In the data rows, the value 500 means zero.
Some points:
[377, 612, 509, 267, 653, 690, 452, 347, 575, 441, 572, 558, 542, 378,
 470, 467, 443, 647, 410, 509, 509, 466, 541, 711, 393, 372, 520, 549,
 165, 380, 373, 411]
[484, 371, 535, 632, 420, 632, 311, 337, 820, 591, 238, 751, 699, 460,
 588, 480, 601, 324, 428, 608, 420, 643, 522, 346, 243, 505, 398, 501,
 507, 349, 449, 657]
[642, 387, 588, 406, 575, 548, 333, 593, 451, 379, 716, 445, 598, 609,
 416, 431, 473, 474, 515, 547, 488, 425, 385, 405, 368, 435, 601, 383,
 362, 437, 551, 603]
[578, 615, 561, 479, 559, 287, 421, 394, 526, 484, 466, 528, 343, 570,
 427, 645, 338, 597, 629, 361, 573, 624, 669, 544, 420, 508, 492, 365,
 498, 469, 508, 581]
[382, 489, 283, 690, 672, 469, 696, 390, 401, 381, 580, 632, 614, 498,
 533, 488, 748, 492, 495, 490, 773, 484, 397, 607, 381, 597, 481, 344,
 316, 505, 445, 348]
[464, 658, 728, 467, 543, 621, 543, 473, 624, 509, 612, 455, 494, 249,
 405, 367, 632, 496, 556, 452, 632, 485, 535, 372, 609, 942, 512, 539,
 629, 509, 554, 285]
[364, 670, 492, 569, 515, 563, 237, 687, 364, 627, 591, 550, 675, 518,
 401, 243, 236, 562, 851, 345, 475, 489, 469, 392, 610, 344, 355, 582,
 416, 697, 505, 427]
[592, 538, 456, 396, 470, 512, 661, 369, 517, 427, 611, 174, 661, 286,
 604, 428, 596, 361, 485, 420, 147, 622, 452, 611, 443, 491, 601, 685,
 518, 558, 588, 707]
[276, 417, 520, 414, 638, 627, 493, 442, 297, 486, 511, 358, 492, 457,
 370, 583, 731, 486, 397, 534, 661, 586, 473, 564, 524, 555, 600, 426,
 728, 656, 304, 455]
[403, 337, 304, 400, 587, 489, 530, 374, 593, 607, 556, 424, 407, 588,
 373, 398, 650, 521, 646, 630, 604, 536, 555, 339, 829, 472, 618, 606,
 440, 570, 660, 497]
[665, 605, 281, 442, 570, 434, 330, 542, 325, 594, 553, 389, 360, 353,
 542, 557, 403, 373, 389, 446, 537, 493, 483, 379, 459, 565, 413, 754,
 542, 425, 253, 521]
[570, 528, 436, 331, 491, 462, 413, 470, 417, 582, 385, 560, 776, 609,
 389, 629, 626, 498, 362, 503, 662, 402, 542, 402, 477, 618, 810, 533,
 528, 472, 261, 655]
[479, 385, 665, 609, 704, 375, 664, 443, 609, 564, 291, 527, 528, 286,
 499, 547, 408, 688, 513, 596, 501, 477, 482, 482, 576, 505, 491, 276,
 514, 568, 533, 443]
[731, 396, 487, 425, 470, 315, 372, 696, 469, 562, 454, 473, 770, 592,
 478, 358, 573, 378, 673, 708, 494, 628, 672, 524, 459, 523, 296, 454,
 512, 576, 473, 521]
[619, 552, 468, 410, 450, 643, 445, 351, 448, 626, 268, 390, 496, 536,
 509, 552, 611, 635, 600, 371, 505, 550, 422, 510, 469, 377, 372, 800,
 598, 638, 474, 527]
[517, 505, 450, 667, 448, 584, 630, 347, 498, 460, 637, 568, 499, 473,
 476, 764, 550, 491, 604, 360, 359, 331, 287, 364, 276, 625, 447, 485,
 527, 562, 324, 551]
[521, 318, 576, 367, 445, 479, 841, 690, 395, 723, 598, 534, 318, 500,
 460, 322, 565, 435, 419, 313, 581, 645, 698, 507, 595, 341, 516, 581,
 440, 582, 379, 350]
[293, 381, 449, 409, 338, 434, 600, 421, 437, 347, 284, 518, 322, 601,
 271, 359, 426, 390, 479, 698, 564, 468, 361, 563, 686, 509, 596, 575,
 221, 681, 520, 510]
[402, 535, 502, 249, 656, 459, 722, 597, 628, 561, 619, 769, 407, 541,
 454, 618, 225, 268, 706, 769, 334, 463, 605, 461, 673, 546, 582, 515,
 485, 573, 398, 290]
[603, 390, 474, 541, 563, 574, 582, 571, 523, 521, 423, 307, 517, 478,
 477, 510, 651, 286, 567, 497, 651, 167, 499, 523, 432, 603, 466, 434,
 552, 456, 533, 524]
[687, 628, 536, 594, 428, 480, 697, 616, 562, 429, 553, 577, 349, 506,
 563, 516, 506, 670, 618, 643, 552, 514, 365, 599, 296, 466, 673, 750,
 472, 302, 495, 351]
[359, 567, 564, 688, 195, 491, 500, 605, 520, 393, 383, 404, 165, 597,
 320, 318, 514, 561, 425, 446, 403, 295, 740, 489, 478, 353, 432, 462,
 448, 495, 385, 588]
[431, 584, 231, 532, 587, 528, 514, 421, 398, 443, 487, 554, 458, 518,
 369, 596, 603, 613, 374, 377, 504, 650, 549, 520, 645, 596, 434, 469,
 400, 305, 739, 337]
[643, 294, 362, 628, 478, 893, 431, 398, 511, 429, 645, 720, 539, 664,
 414, 433, 503, 593, 610, 458, 420, 476, 553, 434, 423, 640, 620, 464,
 664, 425, 518, 544]
[446, 393, 618, 340, 260, 675, 534, 531, 592, 312, 322, 501, 469, 304,
 395, 564, 404, 364, 495, 512, 476, 416, 414, 613, 431, 572, 321, 537,
 547, 648, 646, 263]
[513, 746, 470, 563, 336, 417, 729, 347, 432, 498, 538, 555, 565, 516,
 337, 472, 670, 455, 568, 620, 343, 437, 275, 409, 762, 187, 512, 537,
 572, 361, 445, 247]
[737, 536, 511, 479, 534, 551, 468, 474, 576, 497, 451, 812, 273, 473,
 446, 502, 683, 349, 278, 342, 547, 629, 325, 465, 574, 375, 618, 520,
 281, 583, 516, 476]
[550, 408, 533, 442, 534, 481, 570, 670, 641, 613, 388, 424, 425, 774,
 492, 665, 433, 656, 513, 444, 269, 314, 441, 661, 508, 537, 331, 497,
 595, 530, 437, 425]
[530, 633, 669, 445, 378, 606, 673, 479, 605, 666, 427, 512, 575, 419,
 600, 513, 508, 628, 515, 498, 468, 419, 525, 376, 479, 578, 472, 442,
 172, 362, 443, 467]
[546, 593, 677, 592, 489, 553, 504, 747, 637, 732, 622, 537, 468, 421,
 546, 494, 600, 449, 438, 525, 548, 471, 347, 556, 553, 511, 599, 501,
 626, 501, 405, 678]
[460, 578, 420, 427, 314, 396, 631, 397, 500, 607, 562, 659, 456, 565,
 373, 438, 453, 593, 458, 685, 575, 508, 560, 359, 501, 519, 324, 460,
 729, 438, 614, 829]
[518, 432, 648, 373, 520, 326, 394, 414, 627, 515, 478, 411, 585, 358,
 443, 398, 488, 511, 596, 400, 544, 373, 556, 550, 570, 374, 483, 479,
 505, 510, 211, 616]
[797, 617, 579, 492, 691, 693, 565, 580, 349, 303, 371, 538, 450, 482,
 414, 614, 348, 657, 331, 489, 536, 549, 526, 362, 415, 369, 324, 603,
 455, 522, 690, 506]
[388, 459, 660, 469, 543, 620, 617, 405, 380, 637, 470, 608, 513, 461,
 711, 589, 636, 649, 753, 494, 646, 450, 587, 446, 493, 589, 671, 570,
 453, 451, 561, 629]
[493, 473, 553, 572, 593, 321, 536, 567, 522, 320, 423, 532, 512, 638,
 596, 395, 523, 792, 587, 505, 463, 597, 372, 495, 467, 648, 365, 588,
 456, 447, 381, 506]
[491, 541, 437, 534, 509, 597, 433, 683, 631, 386, 688, 579, 654, 421,
 518, 610, 542, 544, 498, 247, 532, 304, 398, 442, 614, 464, 689, 354,
 408, 553, 674, 781]
[624, 489, 383, 564, 575, 482, 633, 573, 486, 403, 387, 511, 596, 504,
 327, 322, 553, 437, 482, 467, 374, 604, 571, 563, 508, 579, 452, 277,
 491, 356, 586, 561]
[595, 570, 458, 600, 437, 711, 599, 449, 556, 333, 673, 583, 470, 518,
 543, 533, 431, 442, 400, 570, 503, 615, 558, 540, 577, 494, 501, 631,
 666, 500, 388, 467]
[585, 574, 422, 580, 336, 259, 441, 217, 648, 457, 461, 514, 535, 554,
 548, 457, 467, 556, 505, 430, 691, 495, 802, 552, 565, 390, 375, 536,
 555, 616, 591, 435]
[362, 304, 674, 611, 621, 440, 392, 415, 521, 668, 659, 643, 378, 402,
 420, 642, 590, 534, 318, 582, 473, 565, 245, 548, 423, 488, 361, 326,
 569, 624, 552, 470]
[486, 365, 541, 523, 373, 509, 593, 499, 231, 334, 375, 471, 516, 517,
 566, 663, 601, 449, 549, 270, 374, 557, 561, 381, 571, 477, 390, 173,
 604, 321, 596, 436]
[558, 384, 511, 500, 614, 270, 252, 383, 544, 310, 452, 447, 333, 424,
 481, 486, 465, 348, 595, 411, 431, 299, 531, 579, 580, 466, 580, 464,
 653, 486, 576, 461]
[433, 198, 533, 543, 338, 560, 511, 573, 376, 493, 373, 677, 697, 283,
 443, 567, 408, 548, 548, 497, 587, 611, 565, 699, 463, 275, 534, 487,
 523, 390, 615, 379]
[550, 378, 564, 415, 267, 257, 347, 599, 464, 512, 644, 429, 597, 486,
 495, 439, 436, 602, 464, 528, 491, 648, 213, 347, 447, 576, 436, 547,
 416, 406, 372, 512]
[608, 749, 496, 547, 454, 423, 456, 513, 669, 416, 544, 437, 510, 355,
 545, 505, 682, 628, 531, 710, 346, 637, 609, 780, 497, 570, 451, 422,
 562, 583, 589, 477]
[367, 630, 516, 752, 752, 543, 372, 597, 480, 526, 357, 444, 402, 469,
 241, 576, 396, 307, 663, 454, 324, 560, 690, 600, 485, 464, 393, 517,
 335, 476, 346, 655]
[473, 218, 576, 525, 574, 427, 555, 311, 274, 552, 660, 426, 584, 469,
 599, 599, 567, 555, 460, 577, 303, 412, 458, 537, 651, 619, 528, 692,
 354, 510, 430, 538]
[347, 570, 630, 618, 584, 470, 506, 574, 472, 441, 455, 507, 491, 463,
 542, 492, 599, 668, 272, 489, 269, 624, 718, 404, 527, 667, 746, 663,
 567, 430, 522, 346]
[517, 542, 376, 509, 397, 346, 321, 569, 291, 722, 511, 691, 597, 438,
 646, 303, 430, 515, 346, 334, 376, 350, 443, 559, 328, 666, 586, 432,
 502, 631, 538, 419]
[409, 564, 564, 711, 411, 478, 451, 420, 525, 613, 639, 392, 782, 559,
 442, 827, 248, 420, 287, 499, 606, 481, 445, 562, 506, 470, 571, 645,
 546, 352, 392, 439]
[623, 454, 528, 494, 636, 423, 421, 417, 419, 314, 550, 346, 449, 477,
 581, 366, 418, 505, 428, 651, 464, 452, 605, 533, 399, 307, 625, 558,
 520, 706, 444, 466]
[487, 616, 512, 592, 316, 560, 411, 704, 398, 572, 504, 396, 521, 423,
 657, 571, 564, 509, 486, 796, 677, 622, 627, 356, 519, 336, 418, 413,
 545, 721, 349, 664]
[425, 399, 378, 515, 730, 432, 443, 655, 542, 830, 619, 358, 276, 396,
 433, 543, 509, 415, 540, 630, 508, 371, 530, 370, 453, 449, 529, 438,
 587, 334, 830, 663]
[356, 538, 527, 522, 524, 590, 448, 450, 475, 309, 302, 544, 390, 632,
 499, 404, 441, 496, 655, 488, 489, 554, 267, 772, 561, 384, 734, 577,
 630, 297, 575, 599]
[434, 517, 385, 547, 528, 615, 607, 281, 291, 577, 363, 290, 461, 404,
 747, 394, 248, 236, 419, 513, 566, 601, 294, 521, 405, 660, 504, 412,
 475, 361, 478, 462]
[560, 548, 477, 619, 360, 418, 609, 623, 655, 395, 454, 417, 520, 693,
 535, 641, 404, 312, 487, 251, 546, 669, 551, 456, 571, 547, 542, 522,
 263, 539, 624, 713]
[766, 549, 689, 440, 391, 622, 294, 374, 407, 577, 597, 357, 329, 645,
 755, 422, 478, 497, 603, 491, 587, 589, 511, 551, 601, 433, 452, 326,
 515, 264, 427, 340]
[467, 497, 361, 265, 446, 585, 563, 603, 549, 657, 449, 342, 448, 575,
 372, 503, 297, 674, 560, 521, 546, 806, 450, 561, 407, 379, 569, 241,
 601, 755, 452, 510]
[473, 516, 520, 422, 692, 708, 612, 426, 551, 511, 467, 410, 563, 599,
 718, 369, 390, 617, 322, 550, 511, 371, 496, 381, 652, 376, 330, 412,
 527, 394, 530, 663]
[592, 458, 101, 607, 467, 499, 468, 494, 559, 631, 393, 513, 401, 351,
 629, 467, 434, 695, 468, 655, 436, 364, 458, 539, 620, 597, 574, 412,
 546, 825, 355, 432]
[471, 442, 515, 724, 553, 480, 608, 561, 781, 472, 545, 350, 592, 548,
 523, 332, 462, 448, 426, 370, 619, 584, 424, 349, 360, 442, 638, 535,
 496, 629, 579, 241]
[474, 439, 423, 308, 442, 329, 453, 378, 301, 614, 642, 432, 516, 382,
 328, 533, 425, 363, 468, 467, 512, 377, 649, 543, 137, 389, 392, 627,
 625, 529, 652, 591]
[493, 480, 564, 414, 496, 436, 391, 723, 514, 277, 402, 603, 507, 522,
 422, 407, 356, 576, 353, 432, 663, 335, 485, 541, 742, 606, 393, 577,
 497, 352, 608, 553]
[278, 693, 348, 337, 548, 399, 446, 650, 663, 388, 315, 557, 555, 749,
 747, 561, 702, 474, 482, 379, 350, 522, 363, 218, 314, 416, 514, 466,
 605, 393, 481, 397]
[315, 548, 658, 462, 573, 486, 517, 457, 552, 406, 642, 532, 619, 804,
 495, 413, 620, 383, 454, 468, 647, 391, 414, 838, 520, 652, 167, 413,
 518, 558, 613, 440]
[491, 587, 430, 417, 322, 514, 197, 677, 491, 517, 575, 412, 473, 578,
 561, 724, 567, 578, 455, 657, 517, 501, 645, 452, 434, 544, 551, 323,
 293, 437, 662, 404]
[322, 359, 361, 403, 560, 427, 475, 664, 621, 342, 697, 586, 411, 428,
 760, 575, 419, 404, 664, 476, 515, 587, 681, 584, 553, 461, 341, 717,
 602, 448, 359, 682]
[508, 656, 747, 570, 529, 478, 537, 304, 292, 576, 521, 551, 507, 654,
 723, 502, 490, 320, 530, 542, 407, 461, 561, 401, 489, 615, 787, 597,
 531, 680, 645, 478]
There is one direction along which these points spread out most. Take the direction at right angles to it along which they spread out most. Go by this last direction. Where along it does each point below lie, from 0 to 99? 50 is the average, and the first point above lies past it. One standard deviation of the points above along it is 16.
[409, 564, 564, 711, 411, 478, 451, 420, 525, 613, 639, 392, 782, 559,
 442, 827, 248, 420, 287, 499, 606, 481, 445, 562, 506, 470, 571, 645,
 546, 352, 392, 439] 27
[293, 381, 449, 409, 338, 434, 600, 421, 437, 347, 284, 518, 322, 601,
 271, 359, 426, 390, 479, 698, 564, 468, 361, 563, 686, 509, 596, 575,
 221, 681, 520, 510] 92
[592, 458, 101, 607, 467, 499, 468, 494, 559, 631, 393, 513, 401, 351,
 629, 467, 434, 695, 468, 655, 436, 364, 458, 539, 620, 597, 574, 412,
 546, 825, 355, 432] 44
[546, 593, 677, 592, 489, 553, 504, 747, 637, 732, 622, 537, 468, 421,
 546, 494, 600, 449, 438, 525, 548, 471, 347, 556, 553, 511, 599, 501,
 626, 501, 405, 678] 31
[508, 656, 747, 570, 529, 478, 537, 304, 292, 576, 521, 551, 507, 654,
 723, 502, 490, 320, 530, 542, 407, 461, 561, 401, 489, 615, 787, 597,
 531, 680, 645, 478] 34
[592, 538, 456, 396, 470, 512, 661, 369, 517, 427, 611, 174, 661, 286,
 604, 428, 596, 361, 485, 420, 147, 622, 452, 611, 443, 491, 601, 685,
 518, 558, 588, 707] 28
[388, 459, 660, 469, 543, 620, 617, 405, 380, 637, 470, 608, 513, 461,
 711, 589, 636, 649, 753, 494, 646, 450, 587, 446, 493, 589, 671, 570,
 453, 451, 561, 629] 39
[665, 605, 281, 442, 570, 434, 330, 542, 325, 594, 553, 389, 360, 353,
 542, 557, 403, 373, 389, 446, 537, 493, 483, 379, 459, 565, 413, 754,
 542, 425, 253, 521] 18
[467, 497, 361, 265, 446, 585, 563, 603, 549, 657, 449, 342, 448, 575,
 372, 503, 297, 674, 560, 521, 546, 806, 450, 561, 407, 379, 569, 241,
 601, 755, 452, 510] 56
[521, 318, 576, 367, 445, 479, 841, 690, 395, 723, 598, 534, 318, 500,
 460, 322, 565, 435, 419, 313, 581, 645, 698, 507, 595, 341, 516, 581,
 440, 582, 379, 350] 68
[642, 387, 588, 406, 575, 548, 333, 593, 451, 379, 716, 445, 598, 609,
 416, 431, 473, 474, 515, 547, 488, 425, 385, 405, 368, 435, 601, 383,
 362, 437, 551, 603] 36
[431, 584, 231, 532, 587, 528, 514, 421, 398, 443, 487, 554, 458, 518,
 369, 596, 603, 613, 374, 377, 504, 650, 549, 520, 645, 596, 434, 469,
 400, 305, 739, 337] 74
[446, 393, 618, 340, 260, 675, 534, 531, 592, 312, 322, 501, 469, 304,
 395, 564, 404, 364, 495, 512, 476, 416, 414, 613, 431, 572, 321, 537,
 547, 648, 646, 263] 74
[486, 365, 541, 523, 373, 509, 593, 499, 231, 334, 375, 471, 516, 517,
 566, 663, 601, 449, 549, 270, 374, 557, 561, 381, 571, 477, 390, 173,
 604, 321, 596, 436] 58
[560, 548, 477, 619, 360, 418, 609, 623, 655, 395, 454, 417, 520, 693,
 535, 641, 404, 312, 487, 251, 546, 669, 551, 456, 571, 547, 542, 522,
 263, 539, 624, 713] 57
[425, 399, 378, 515, 730, 432, 443, 655, 542, 830, 619, 358, 276, 396,
 433, 543, 509, 415, 540, 630, 508, 371, 530, 370, 453, 449, 529, 438,
 587, 334, 830, 663] 33
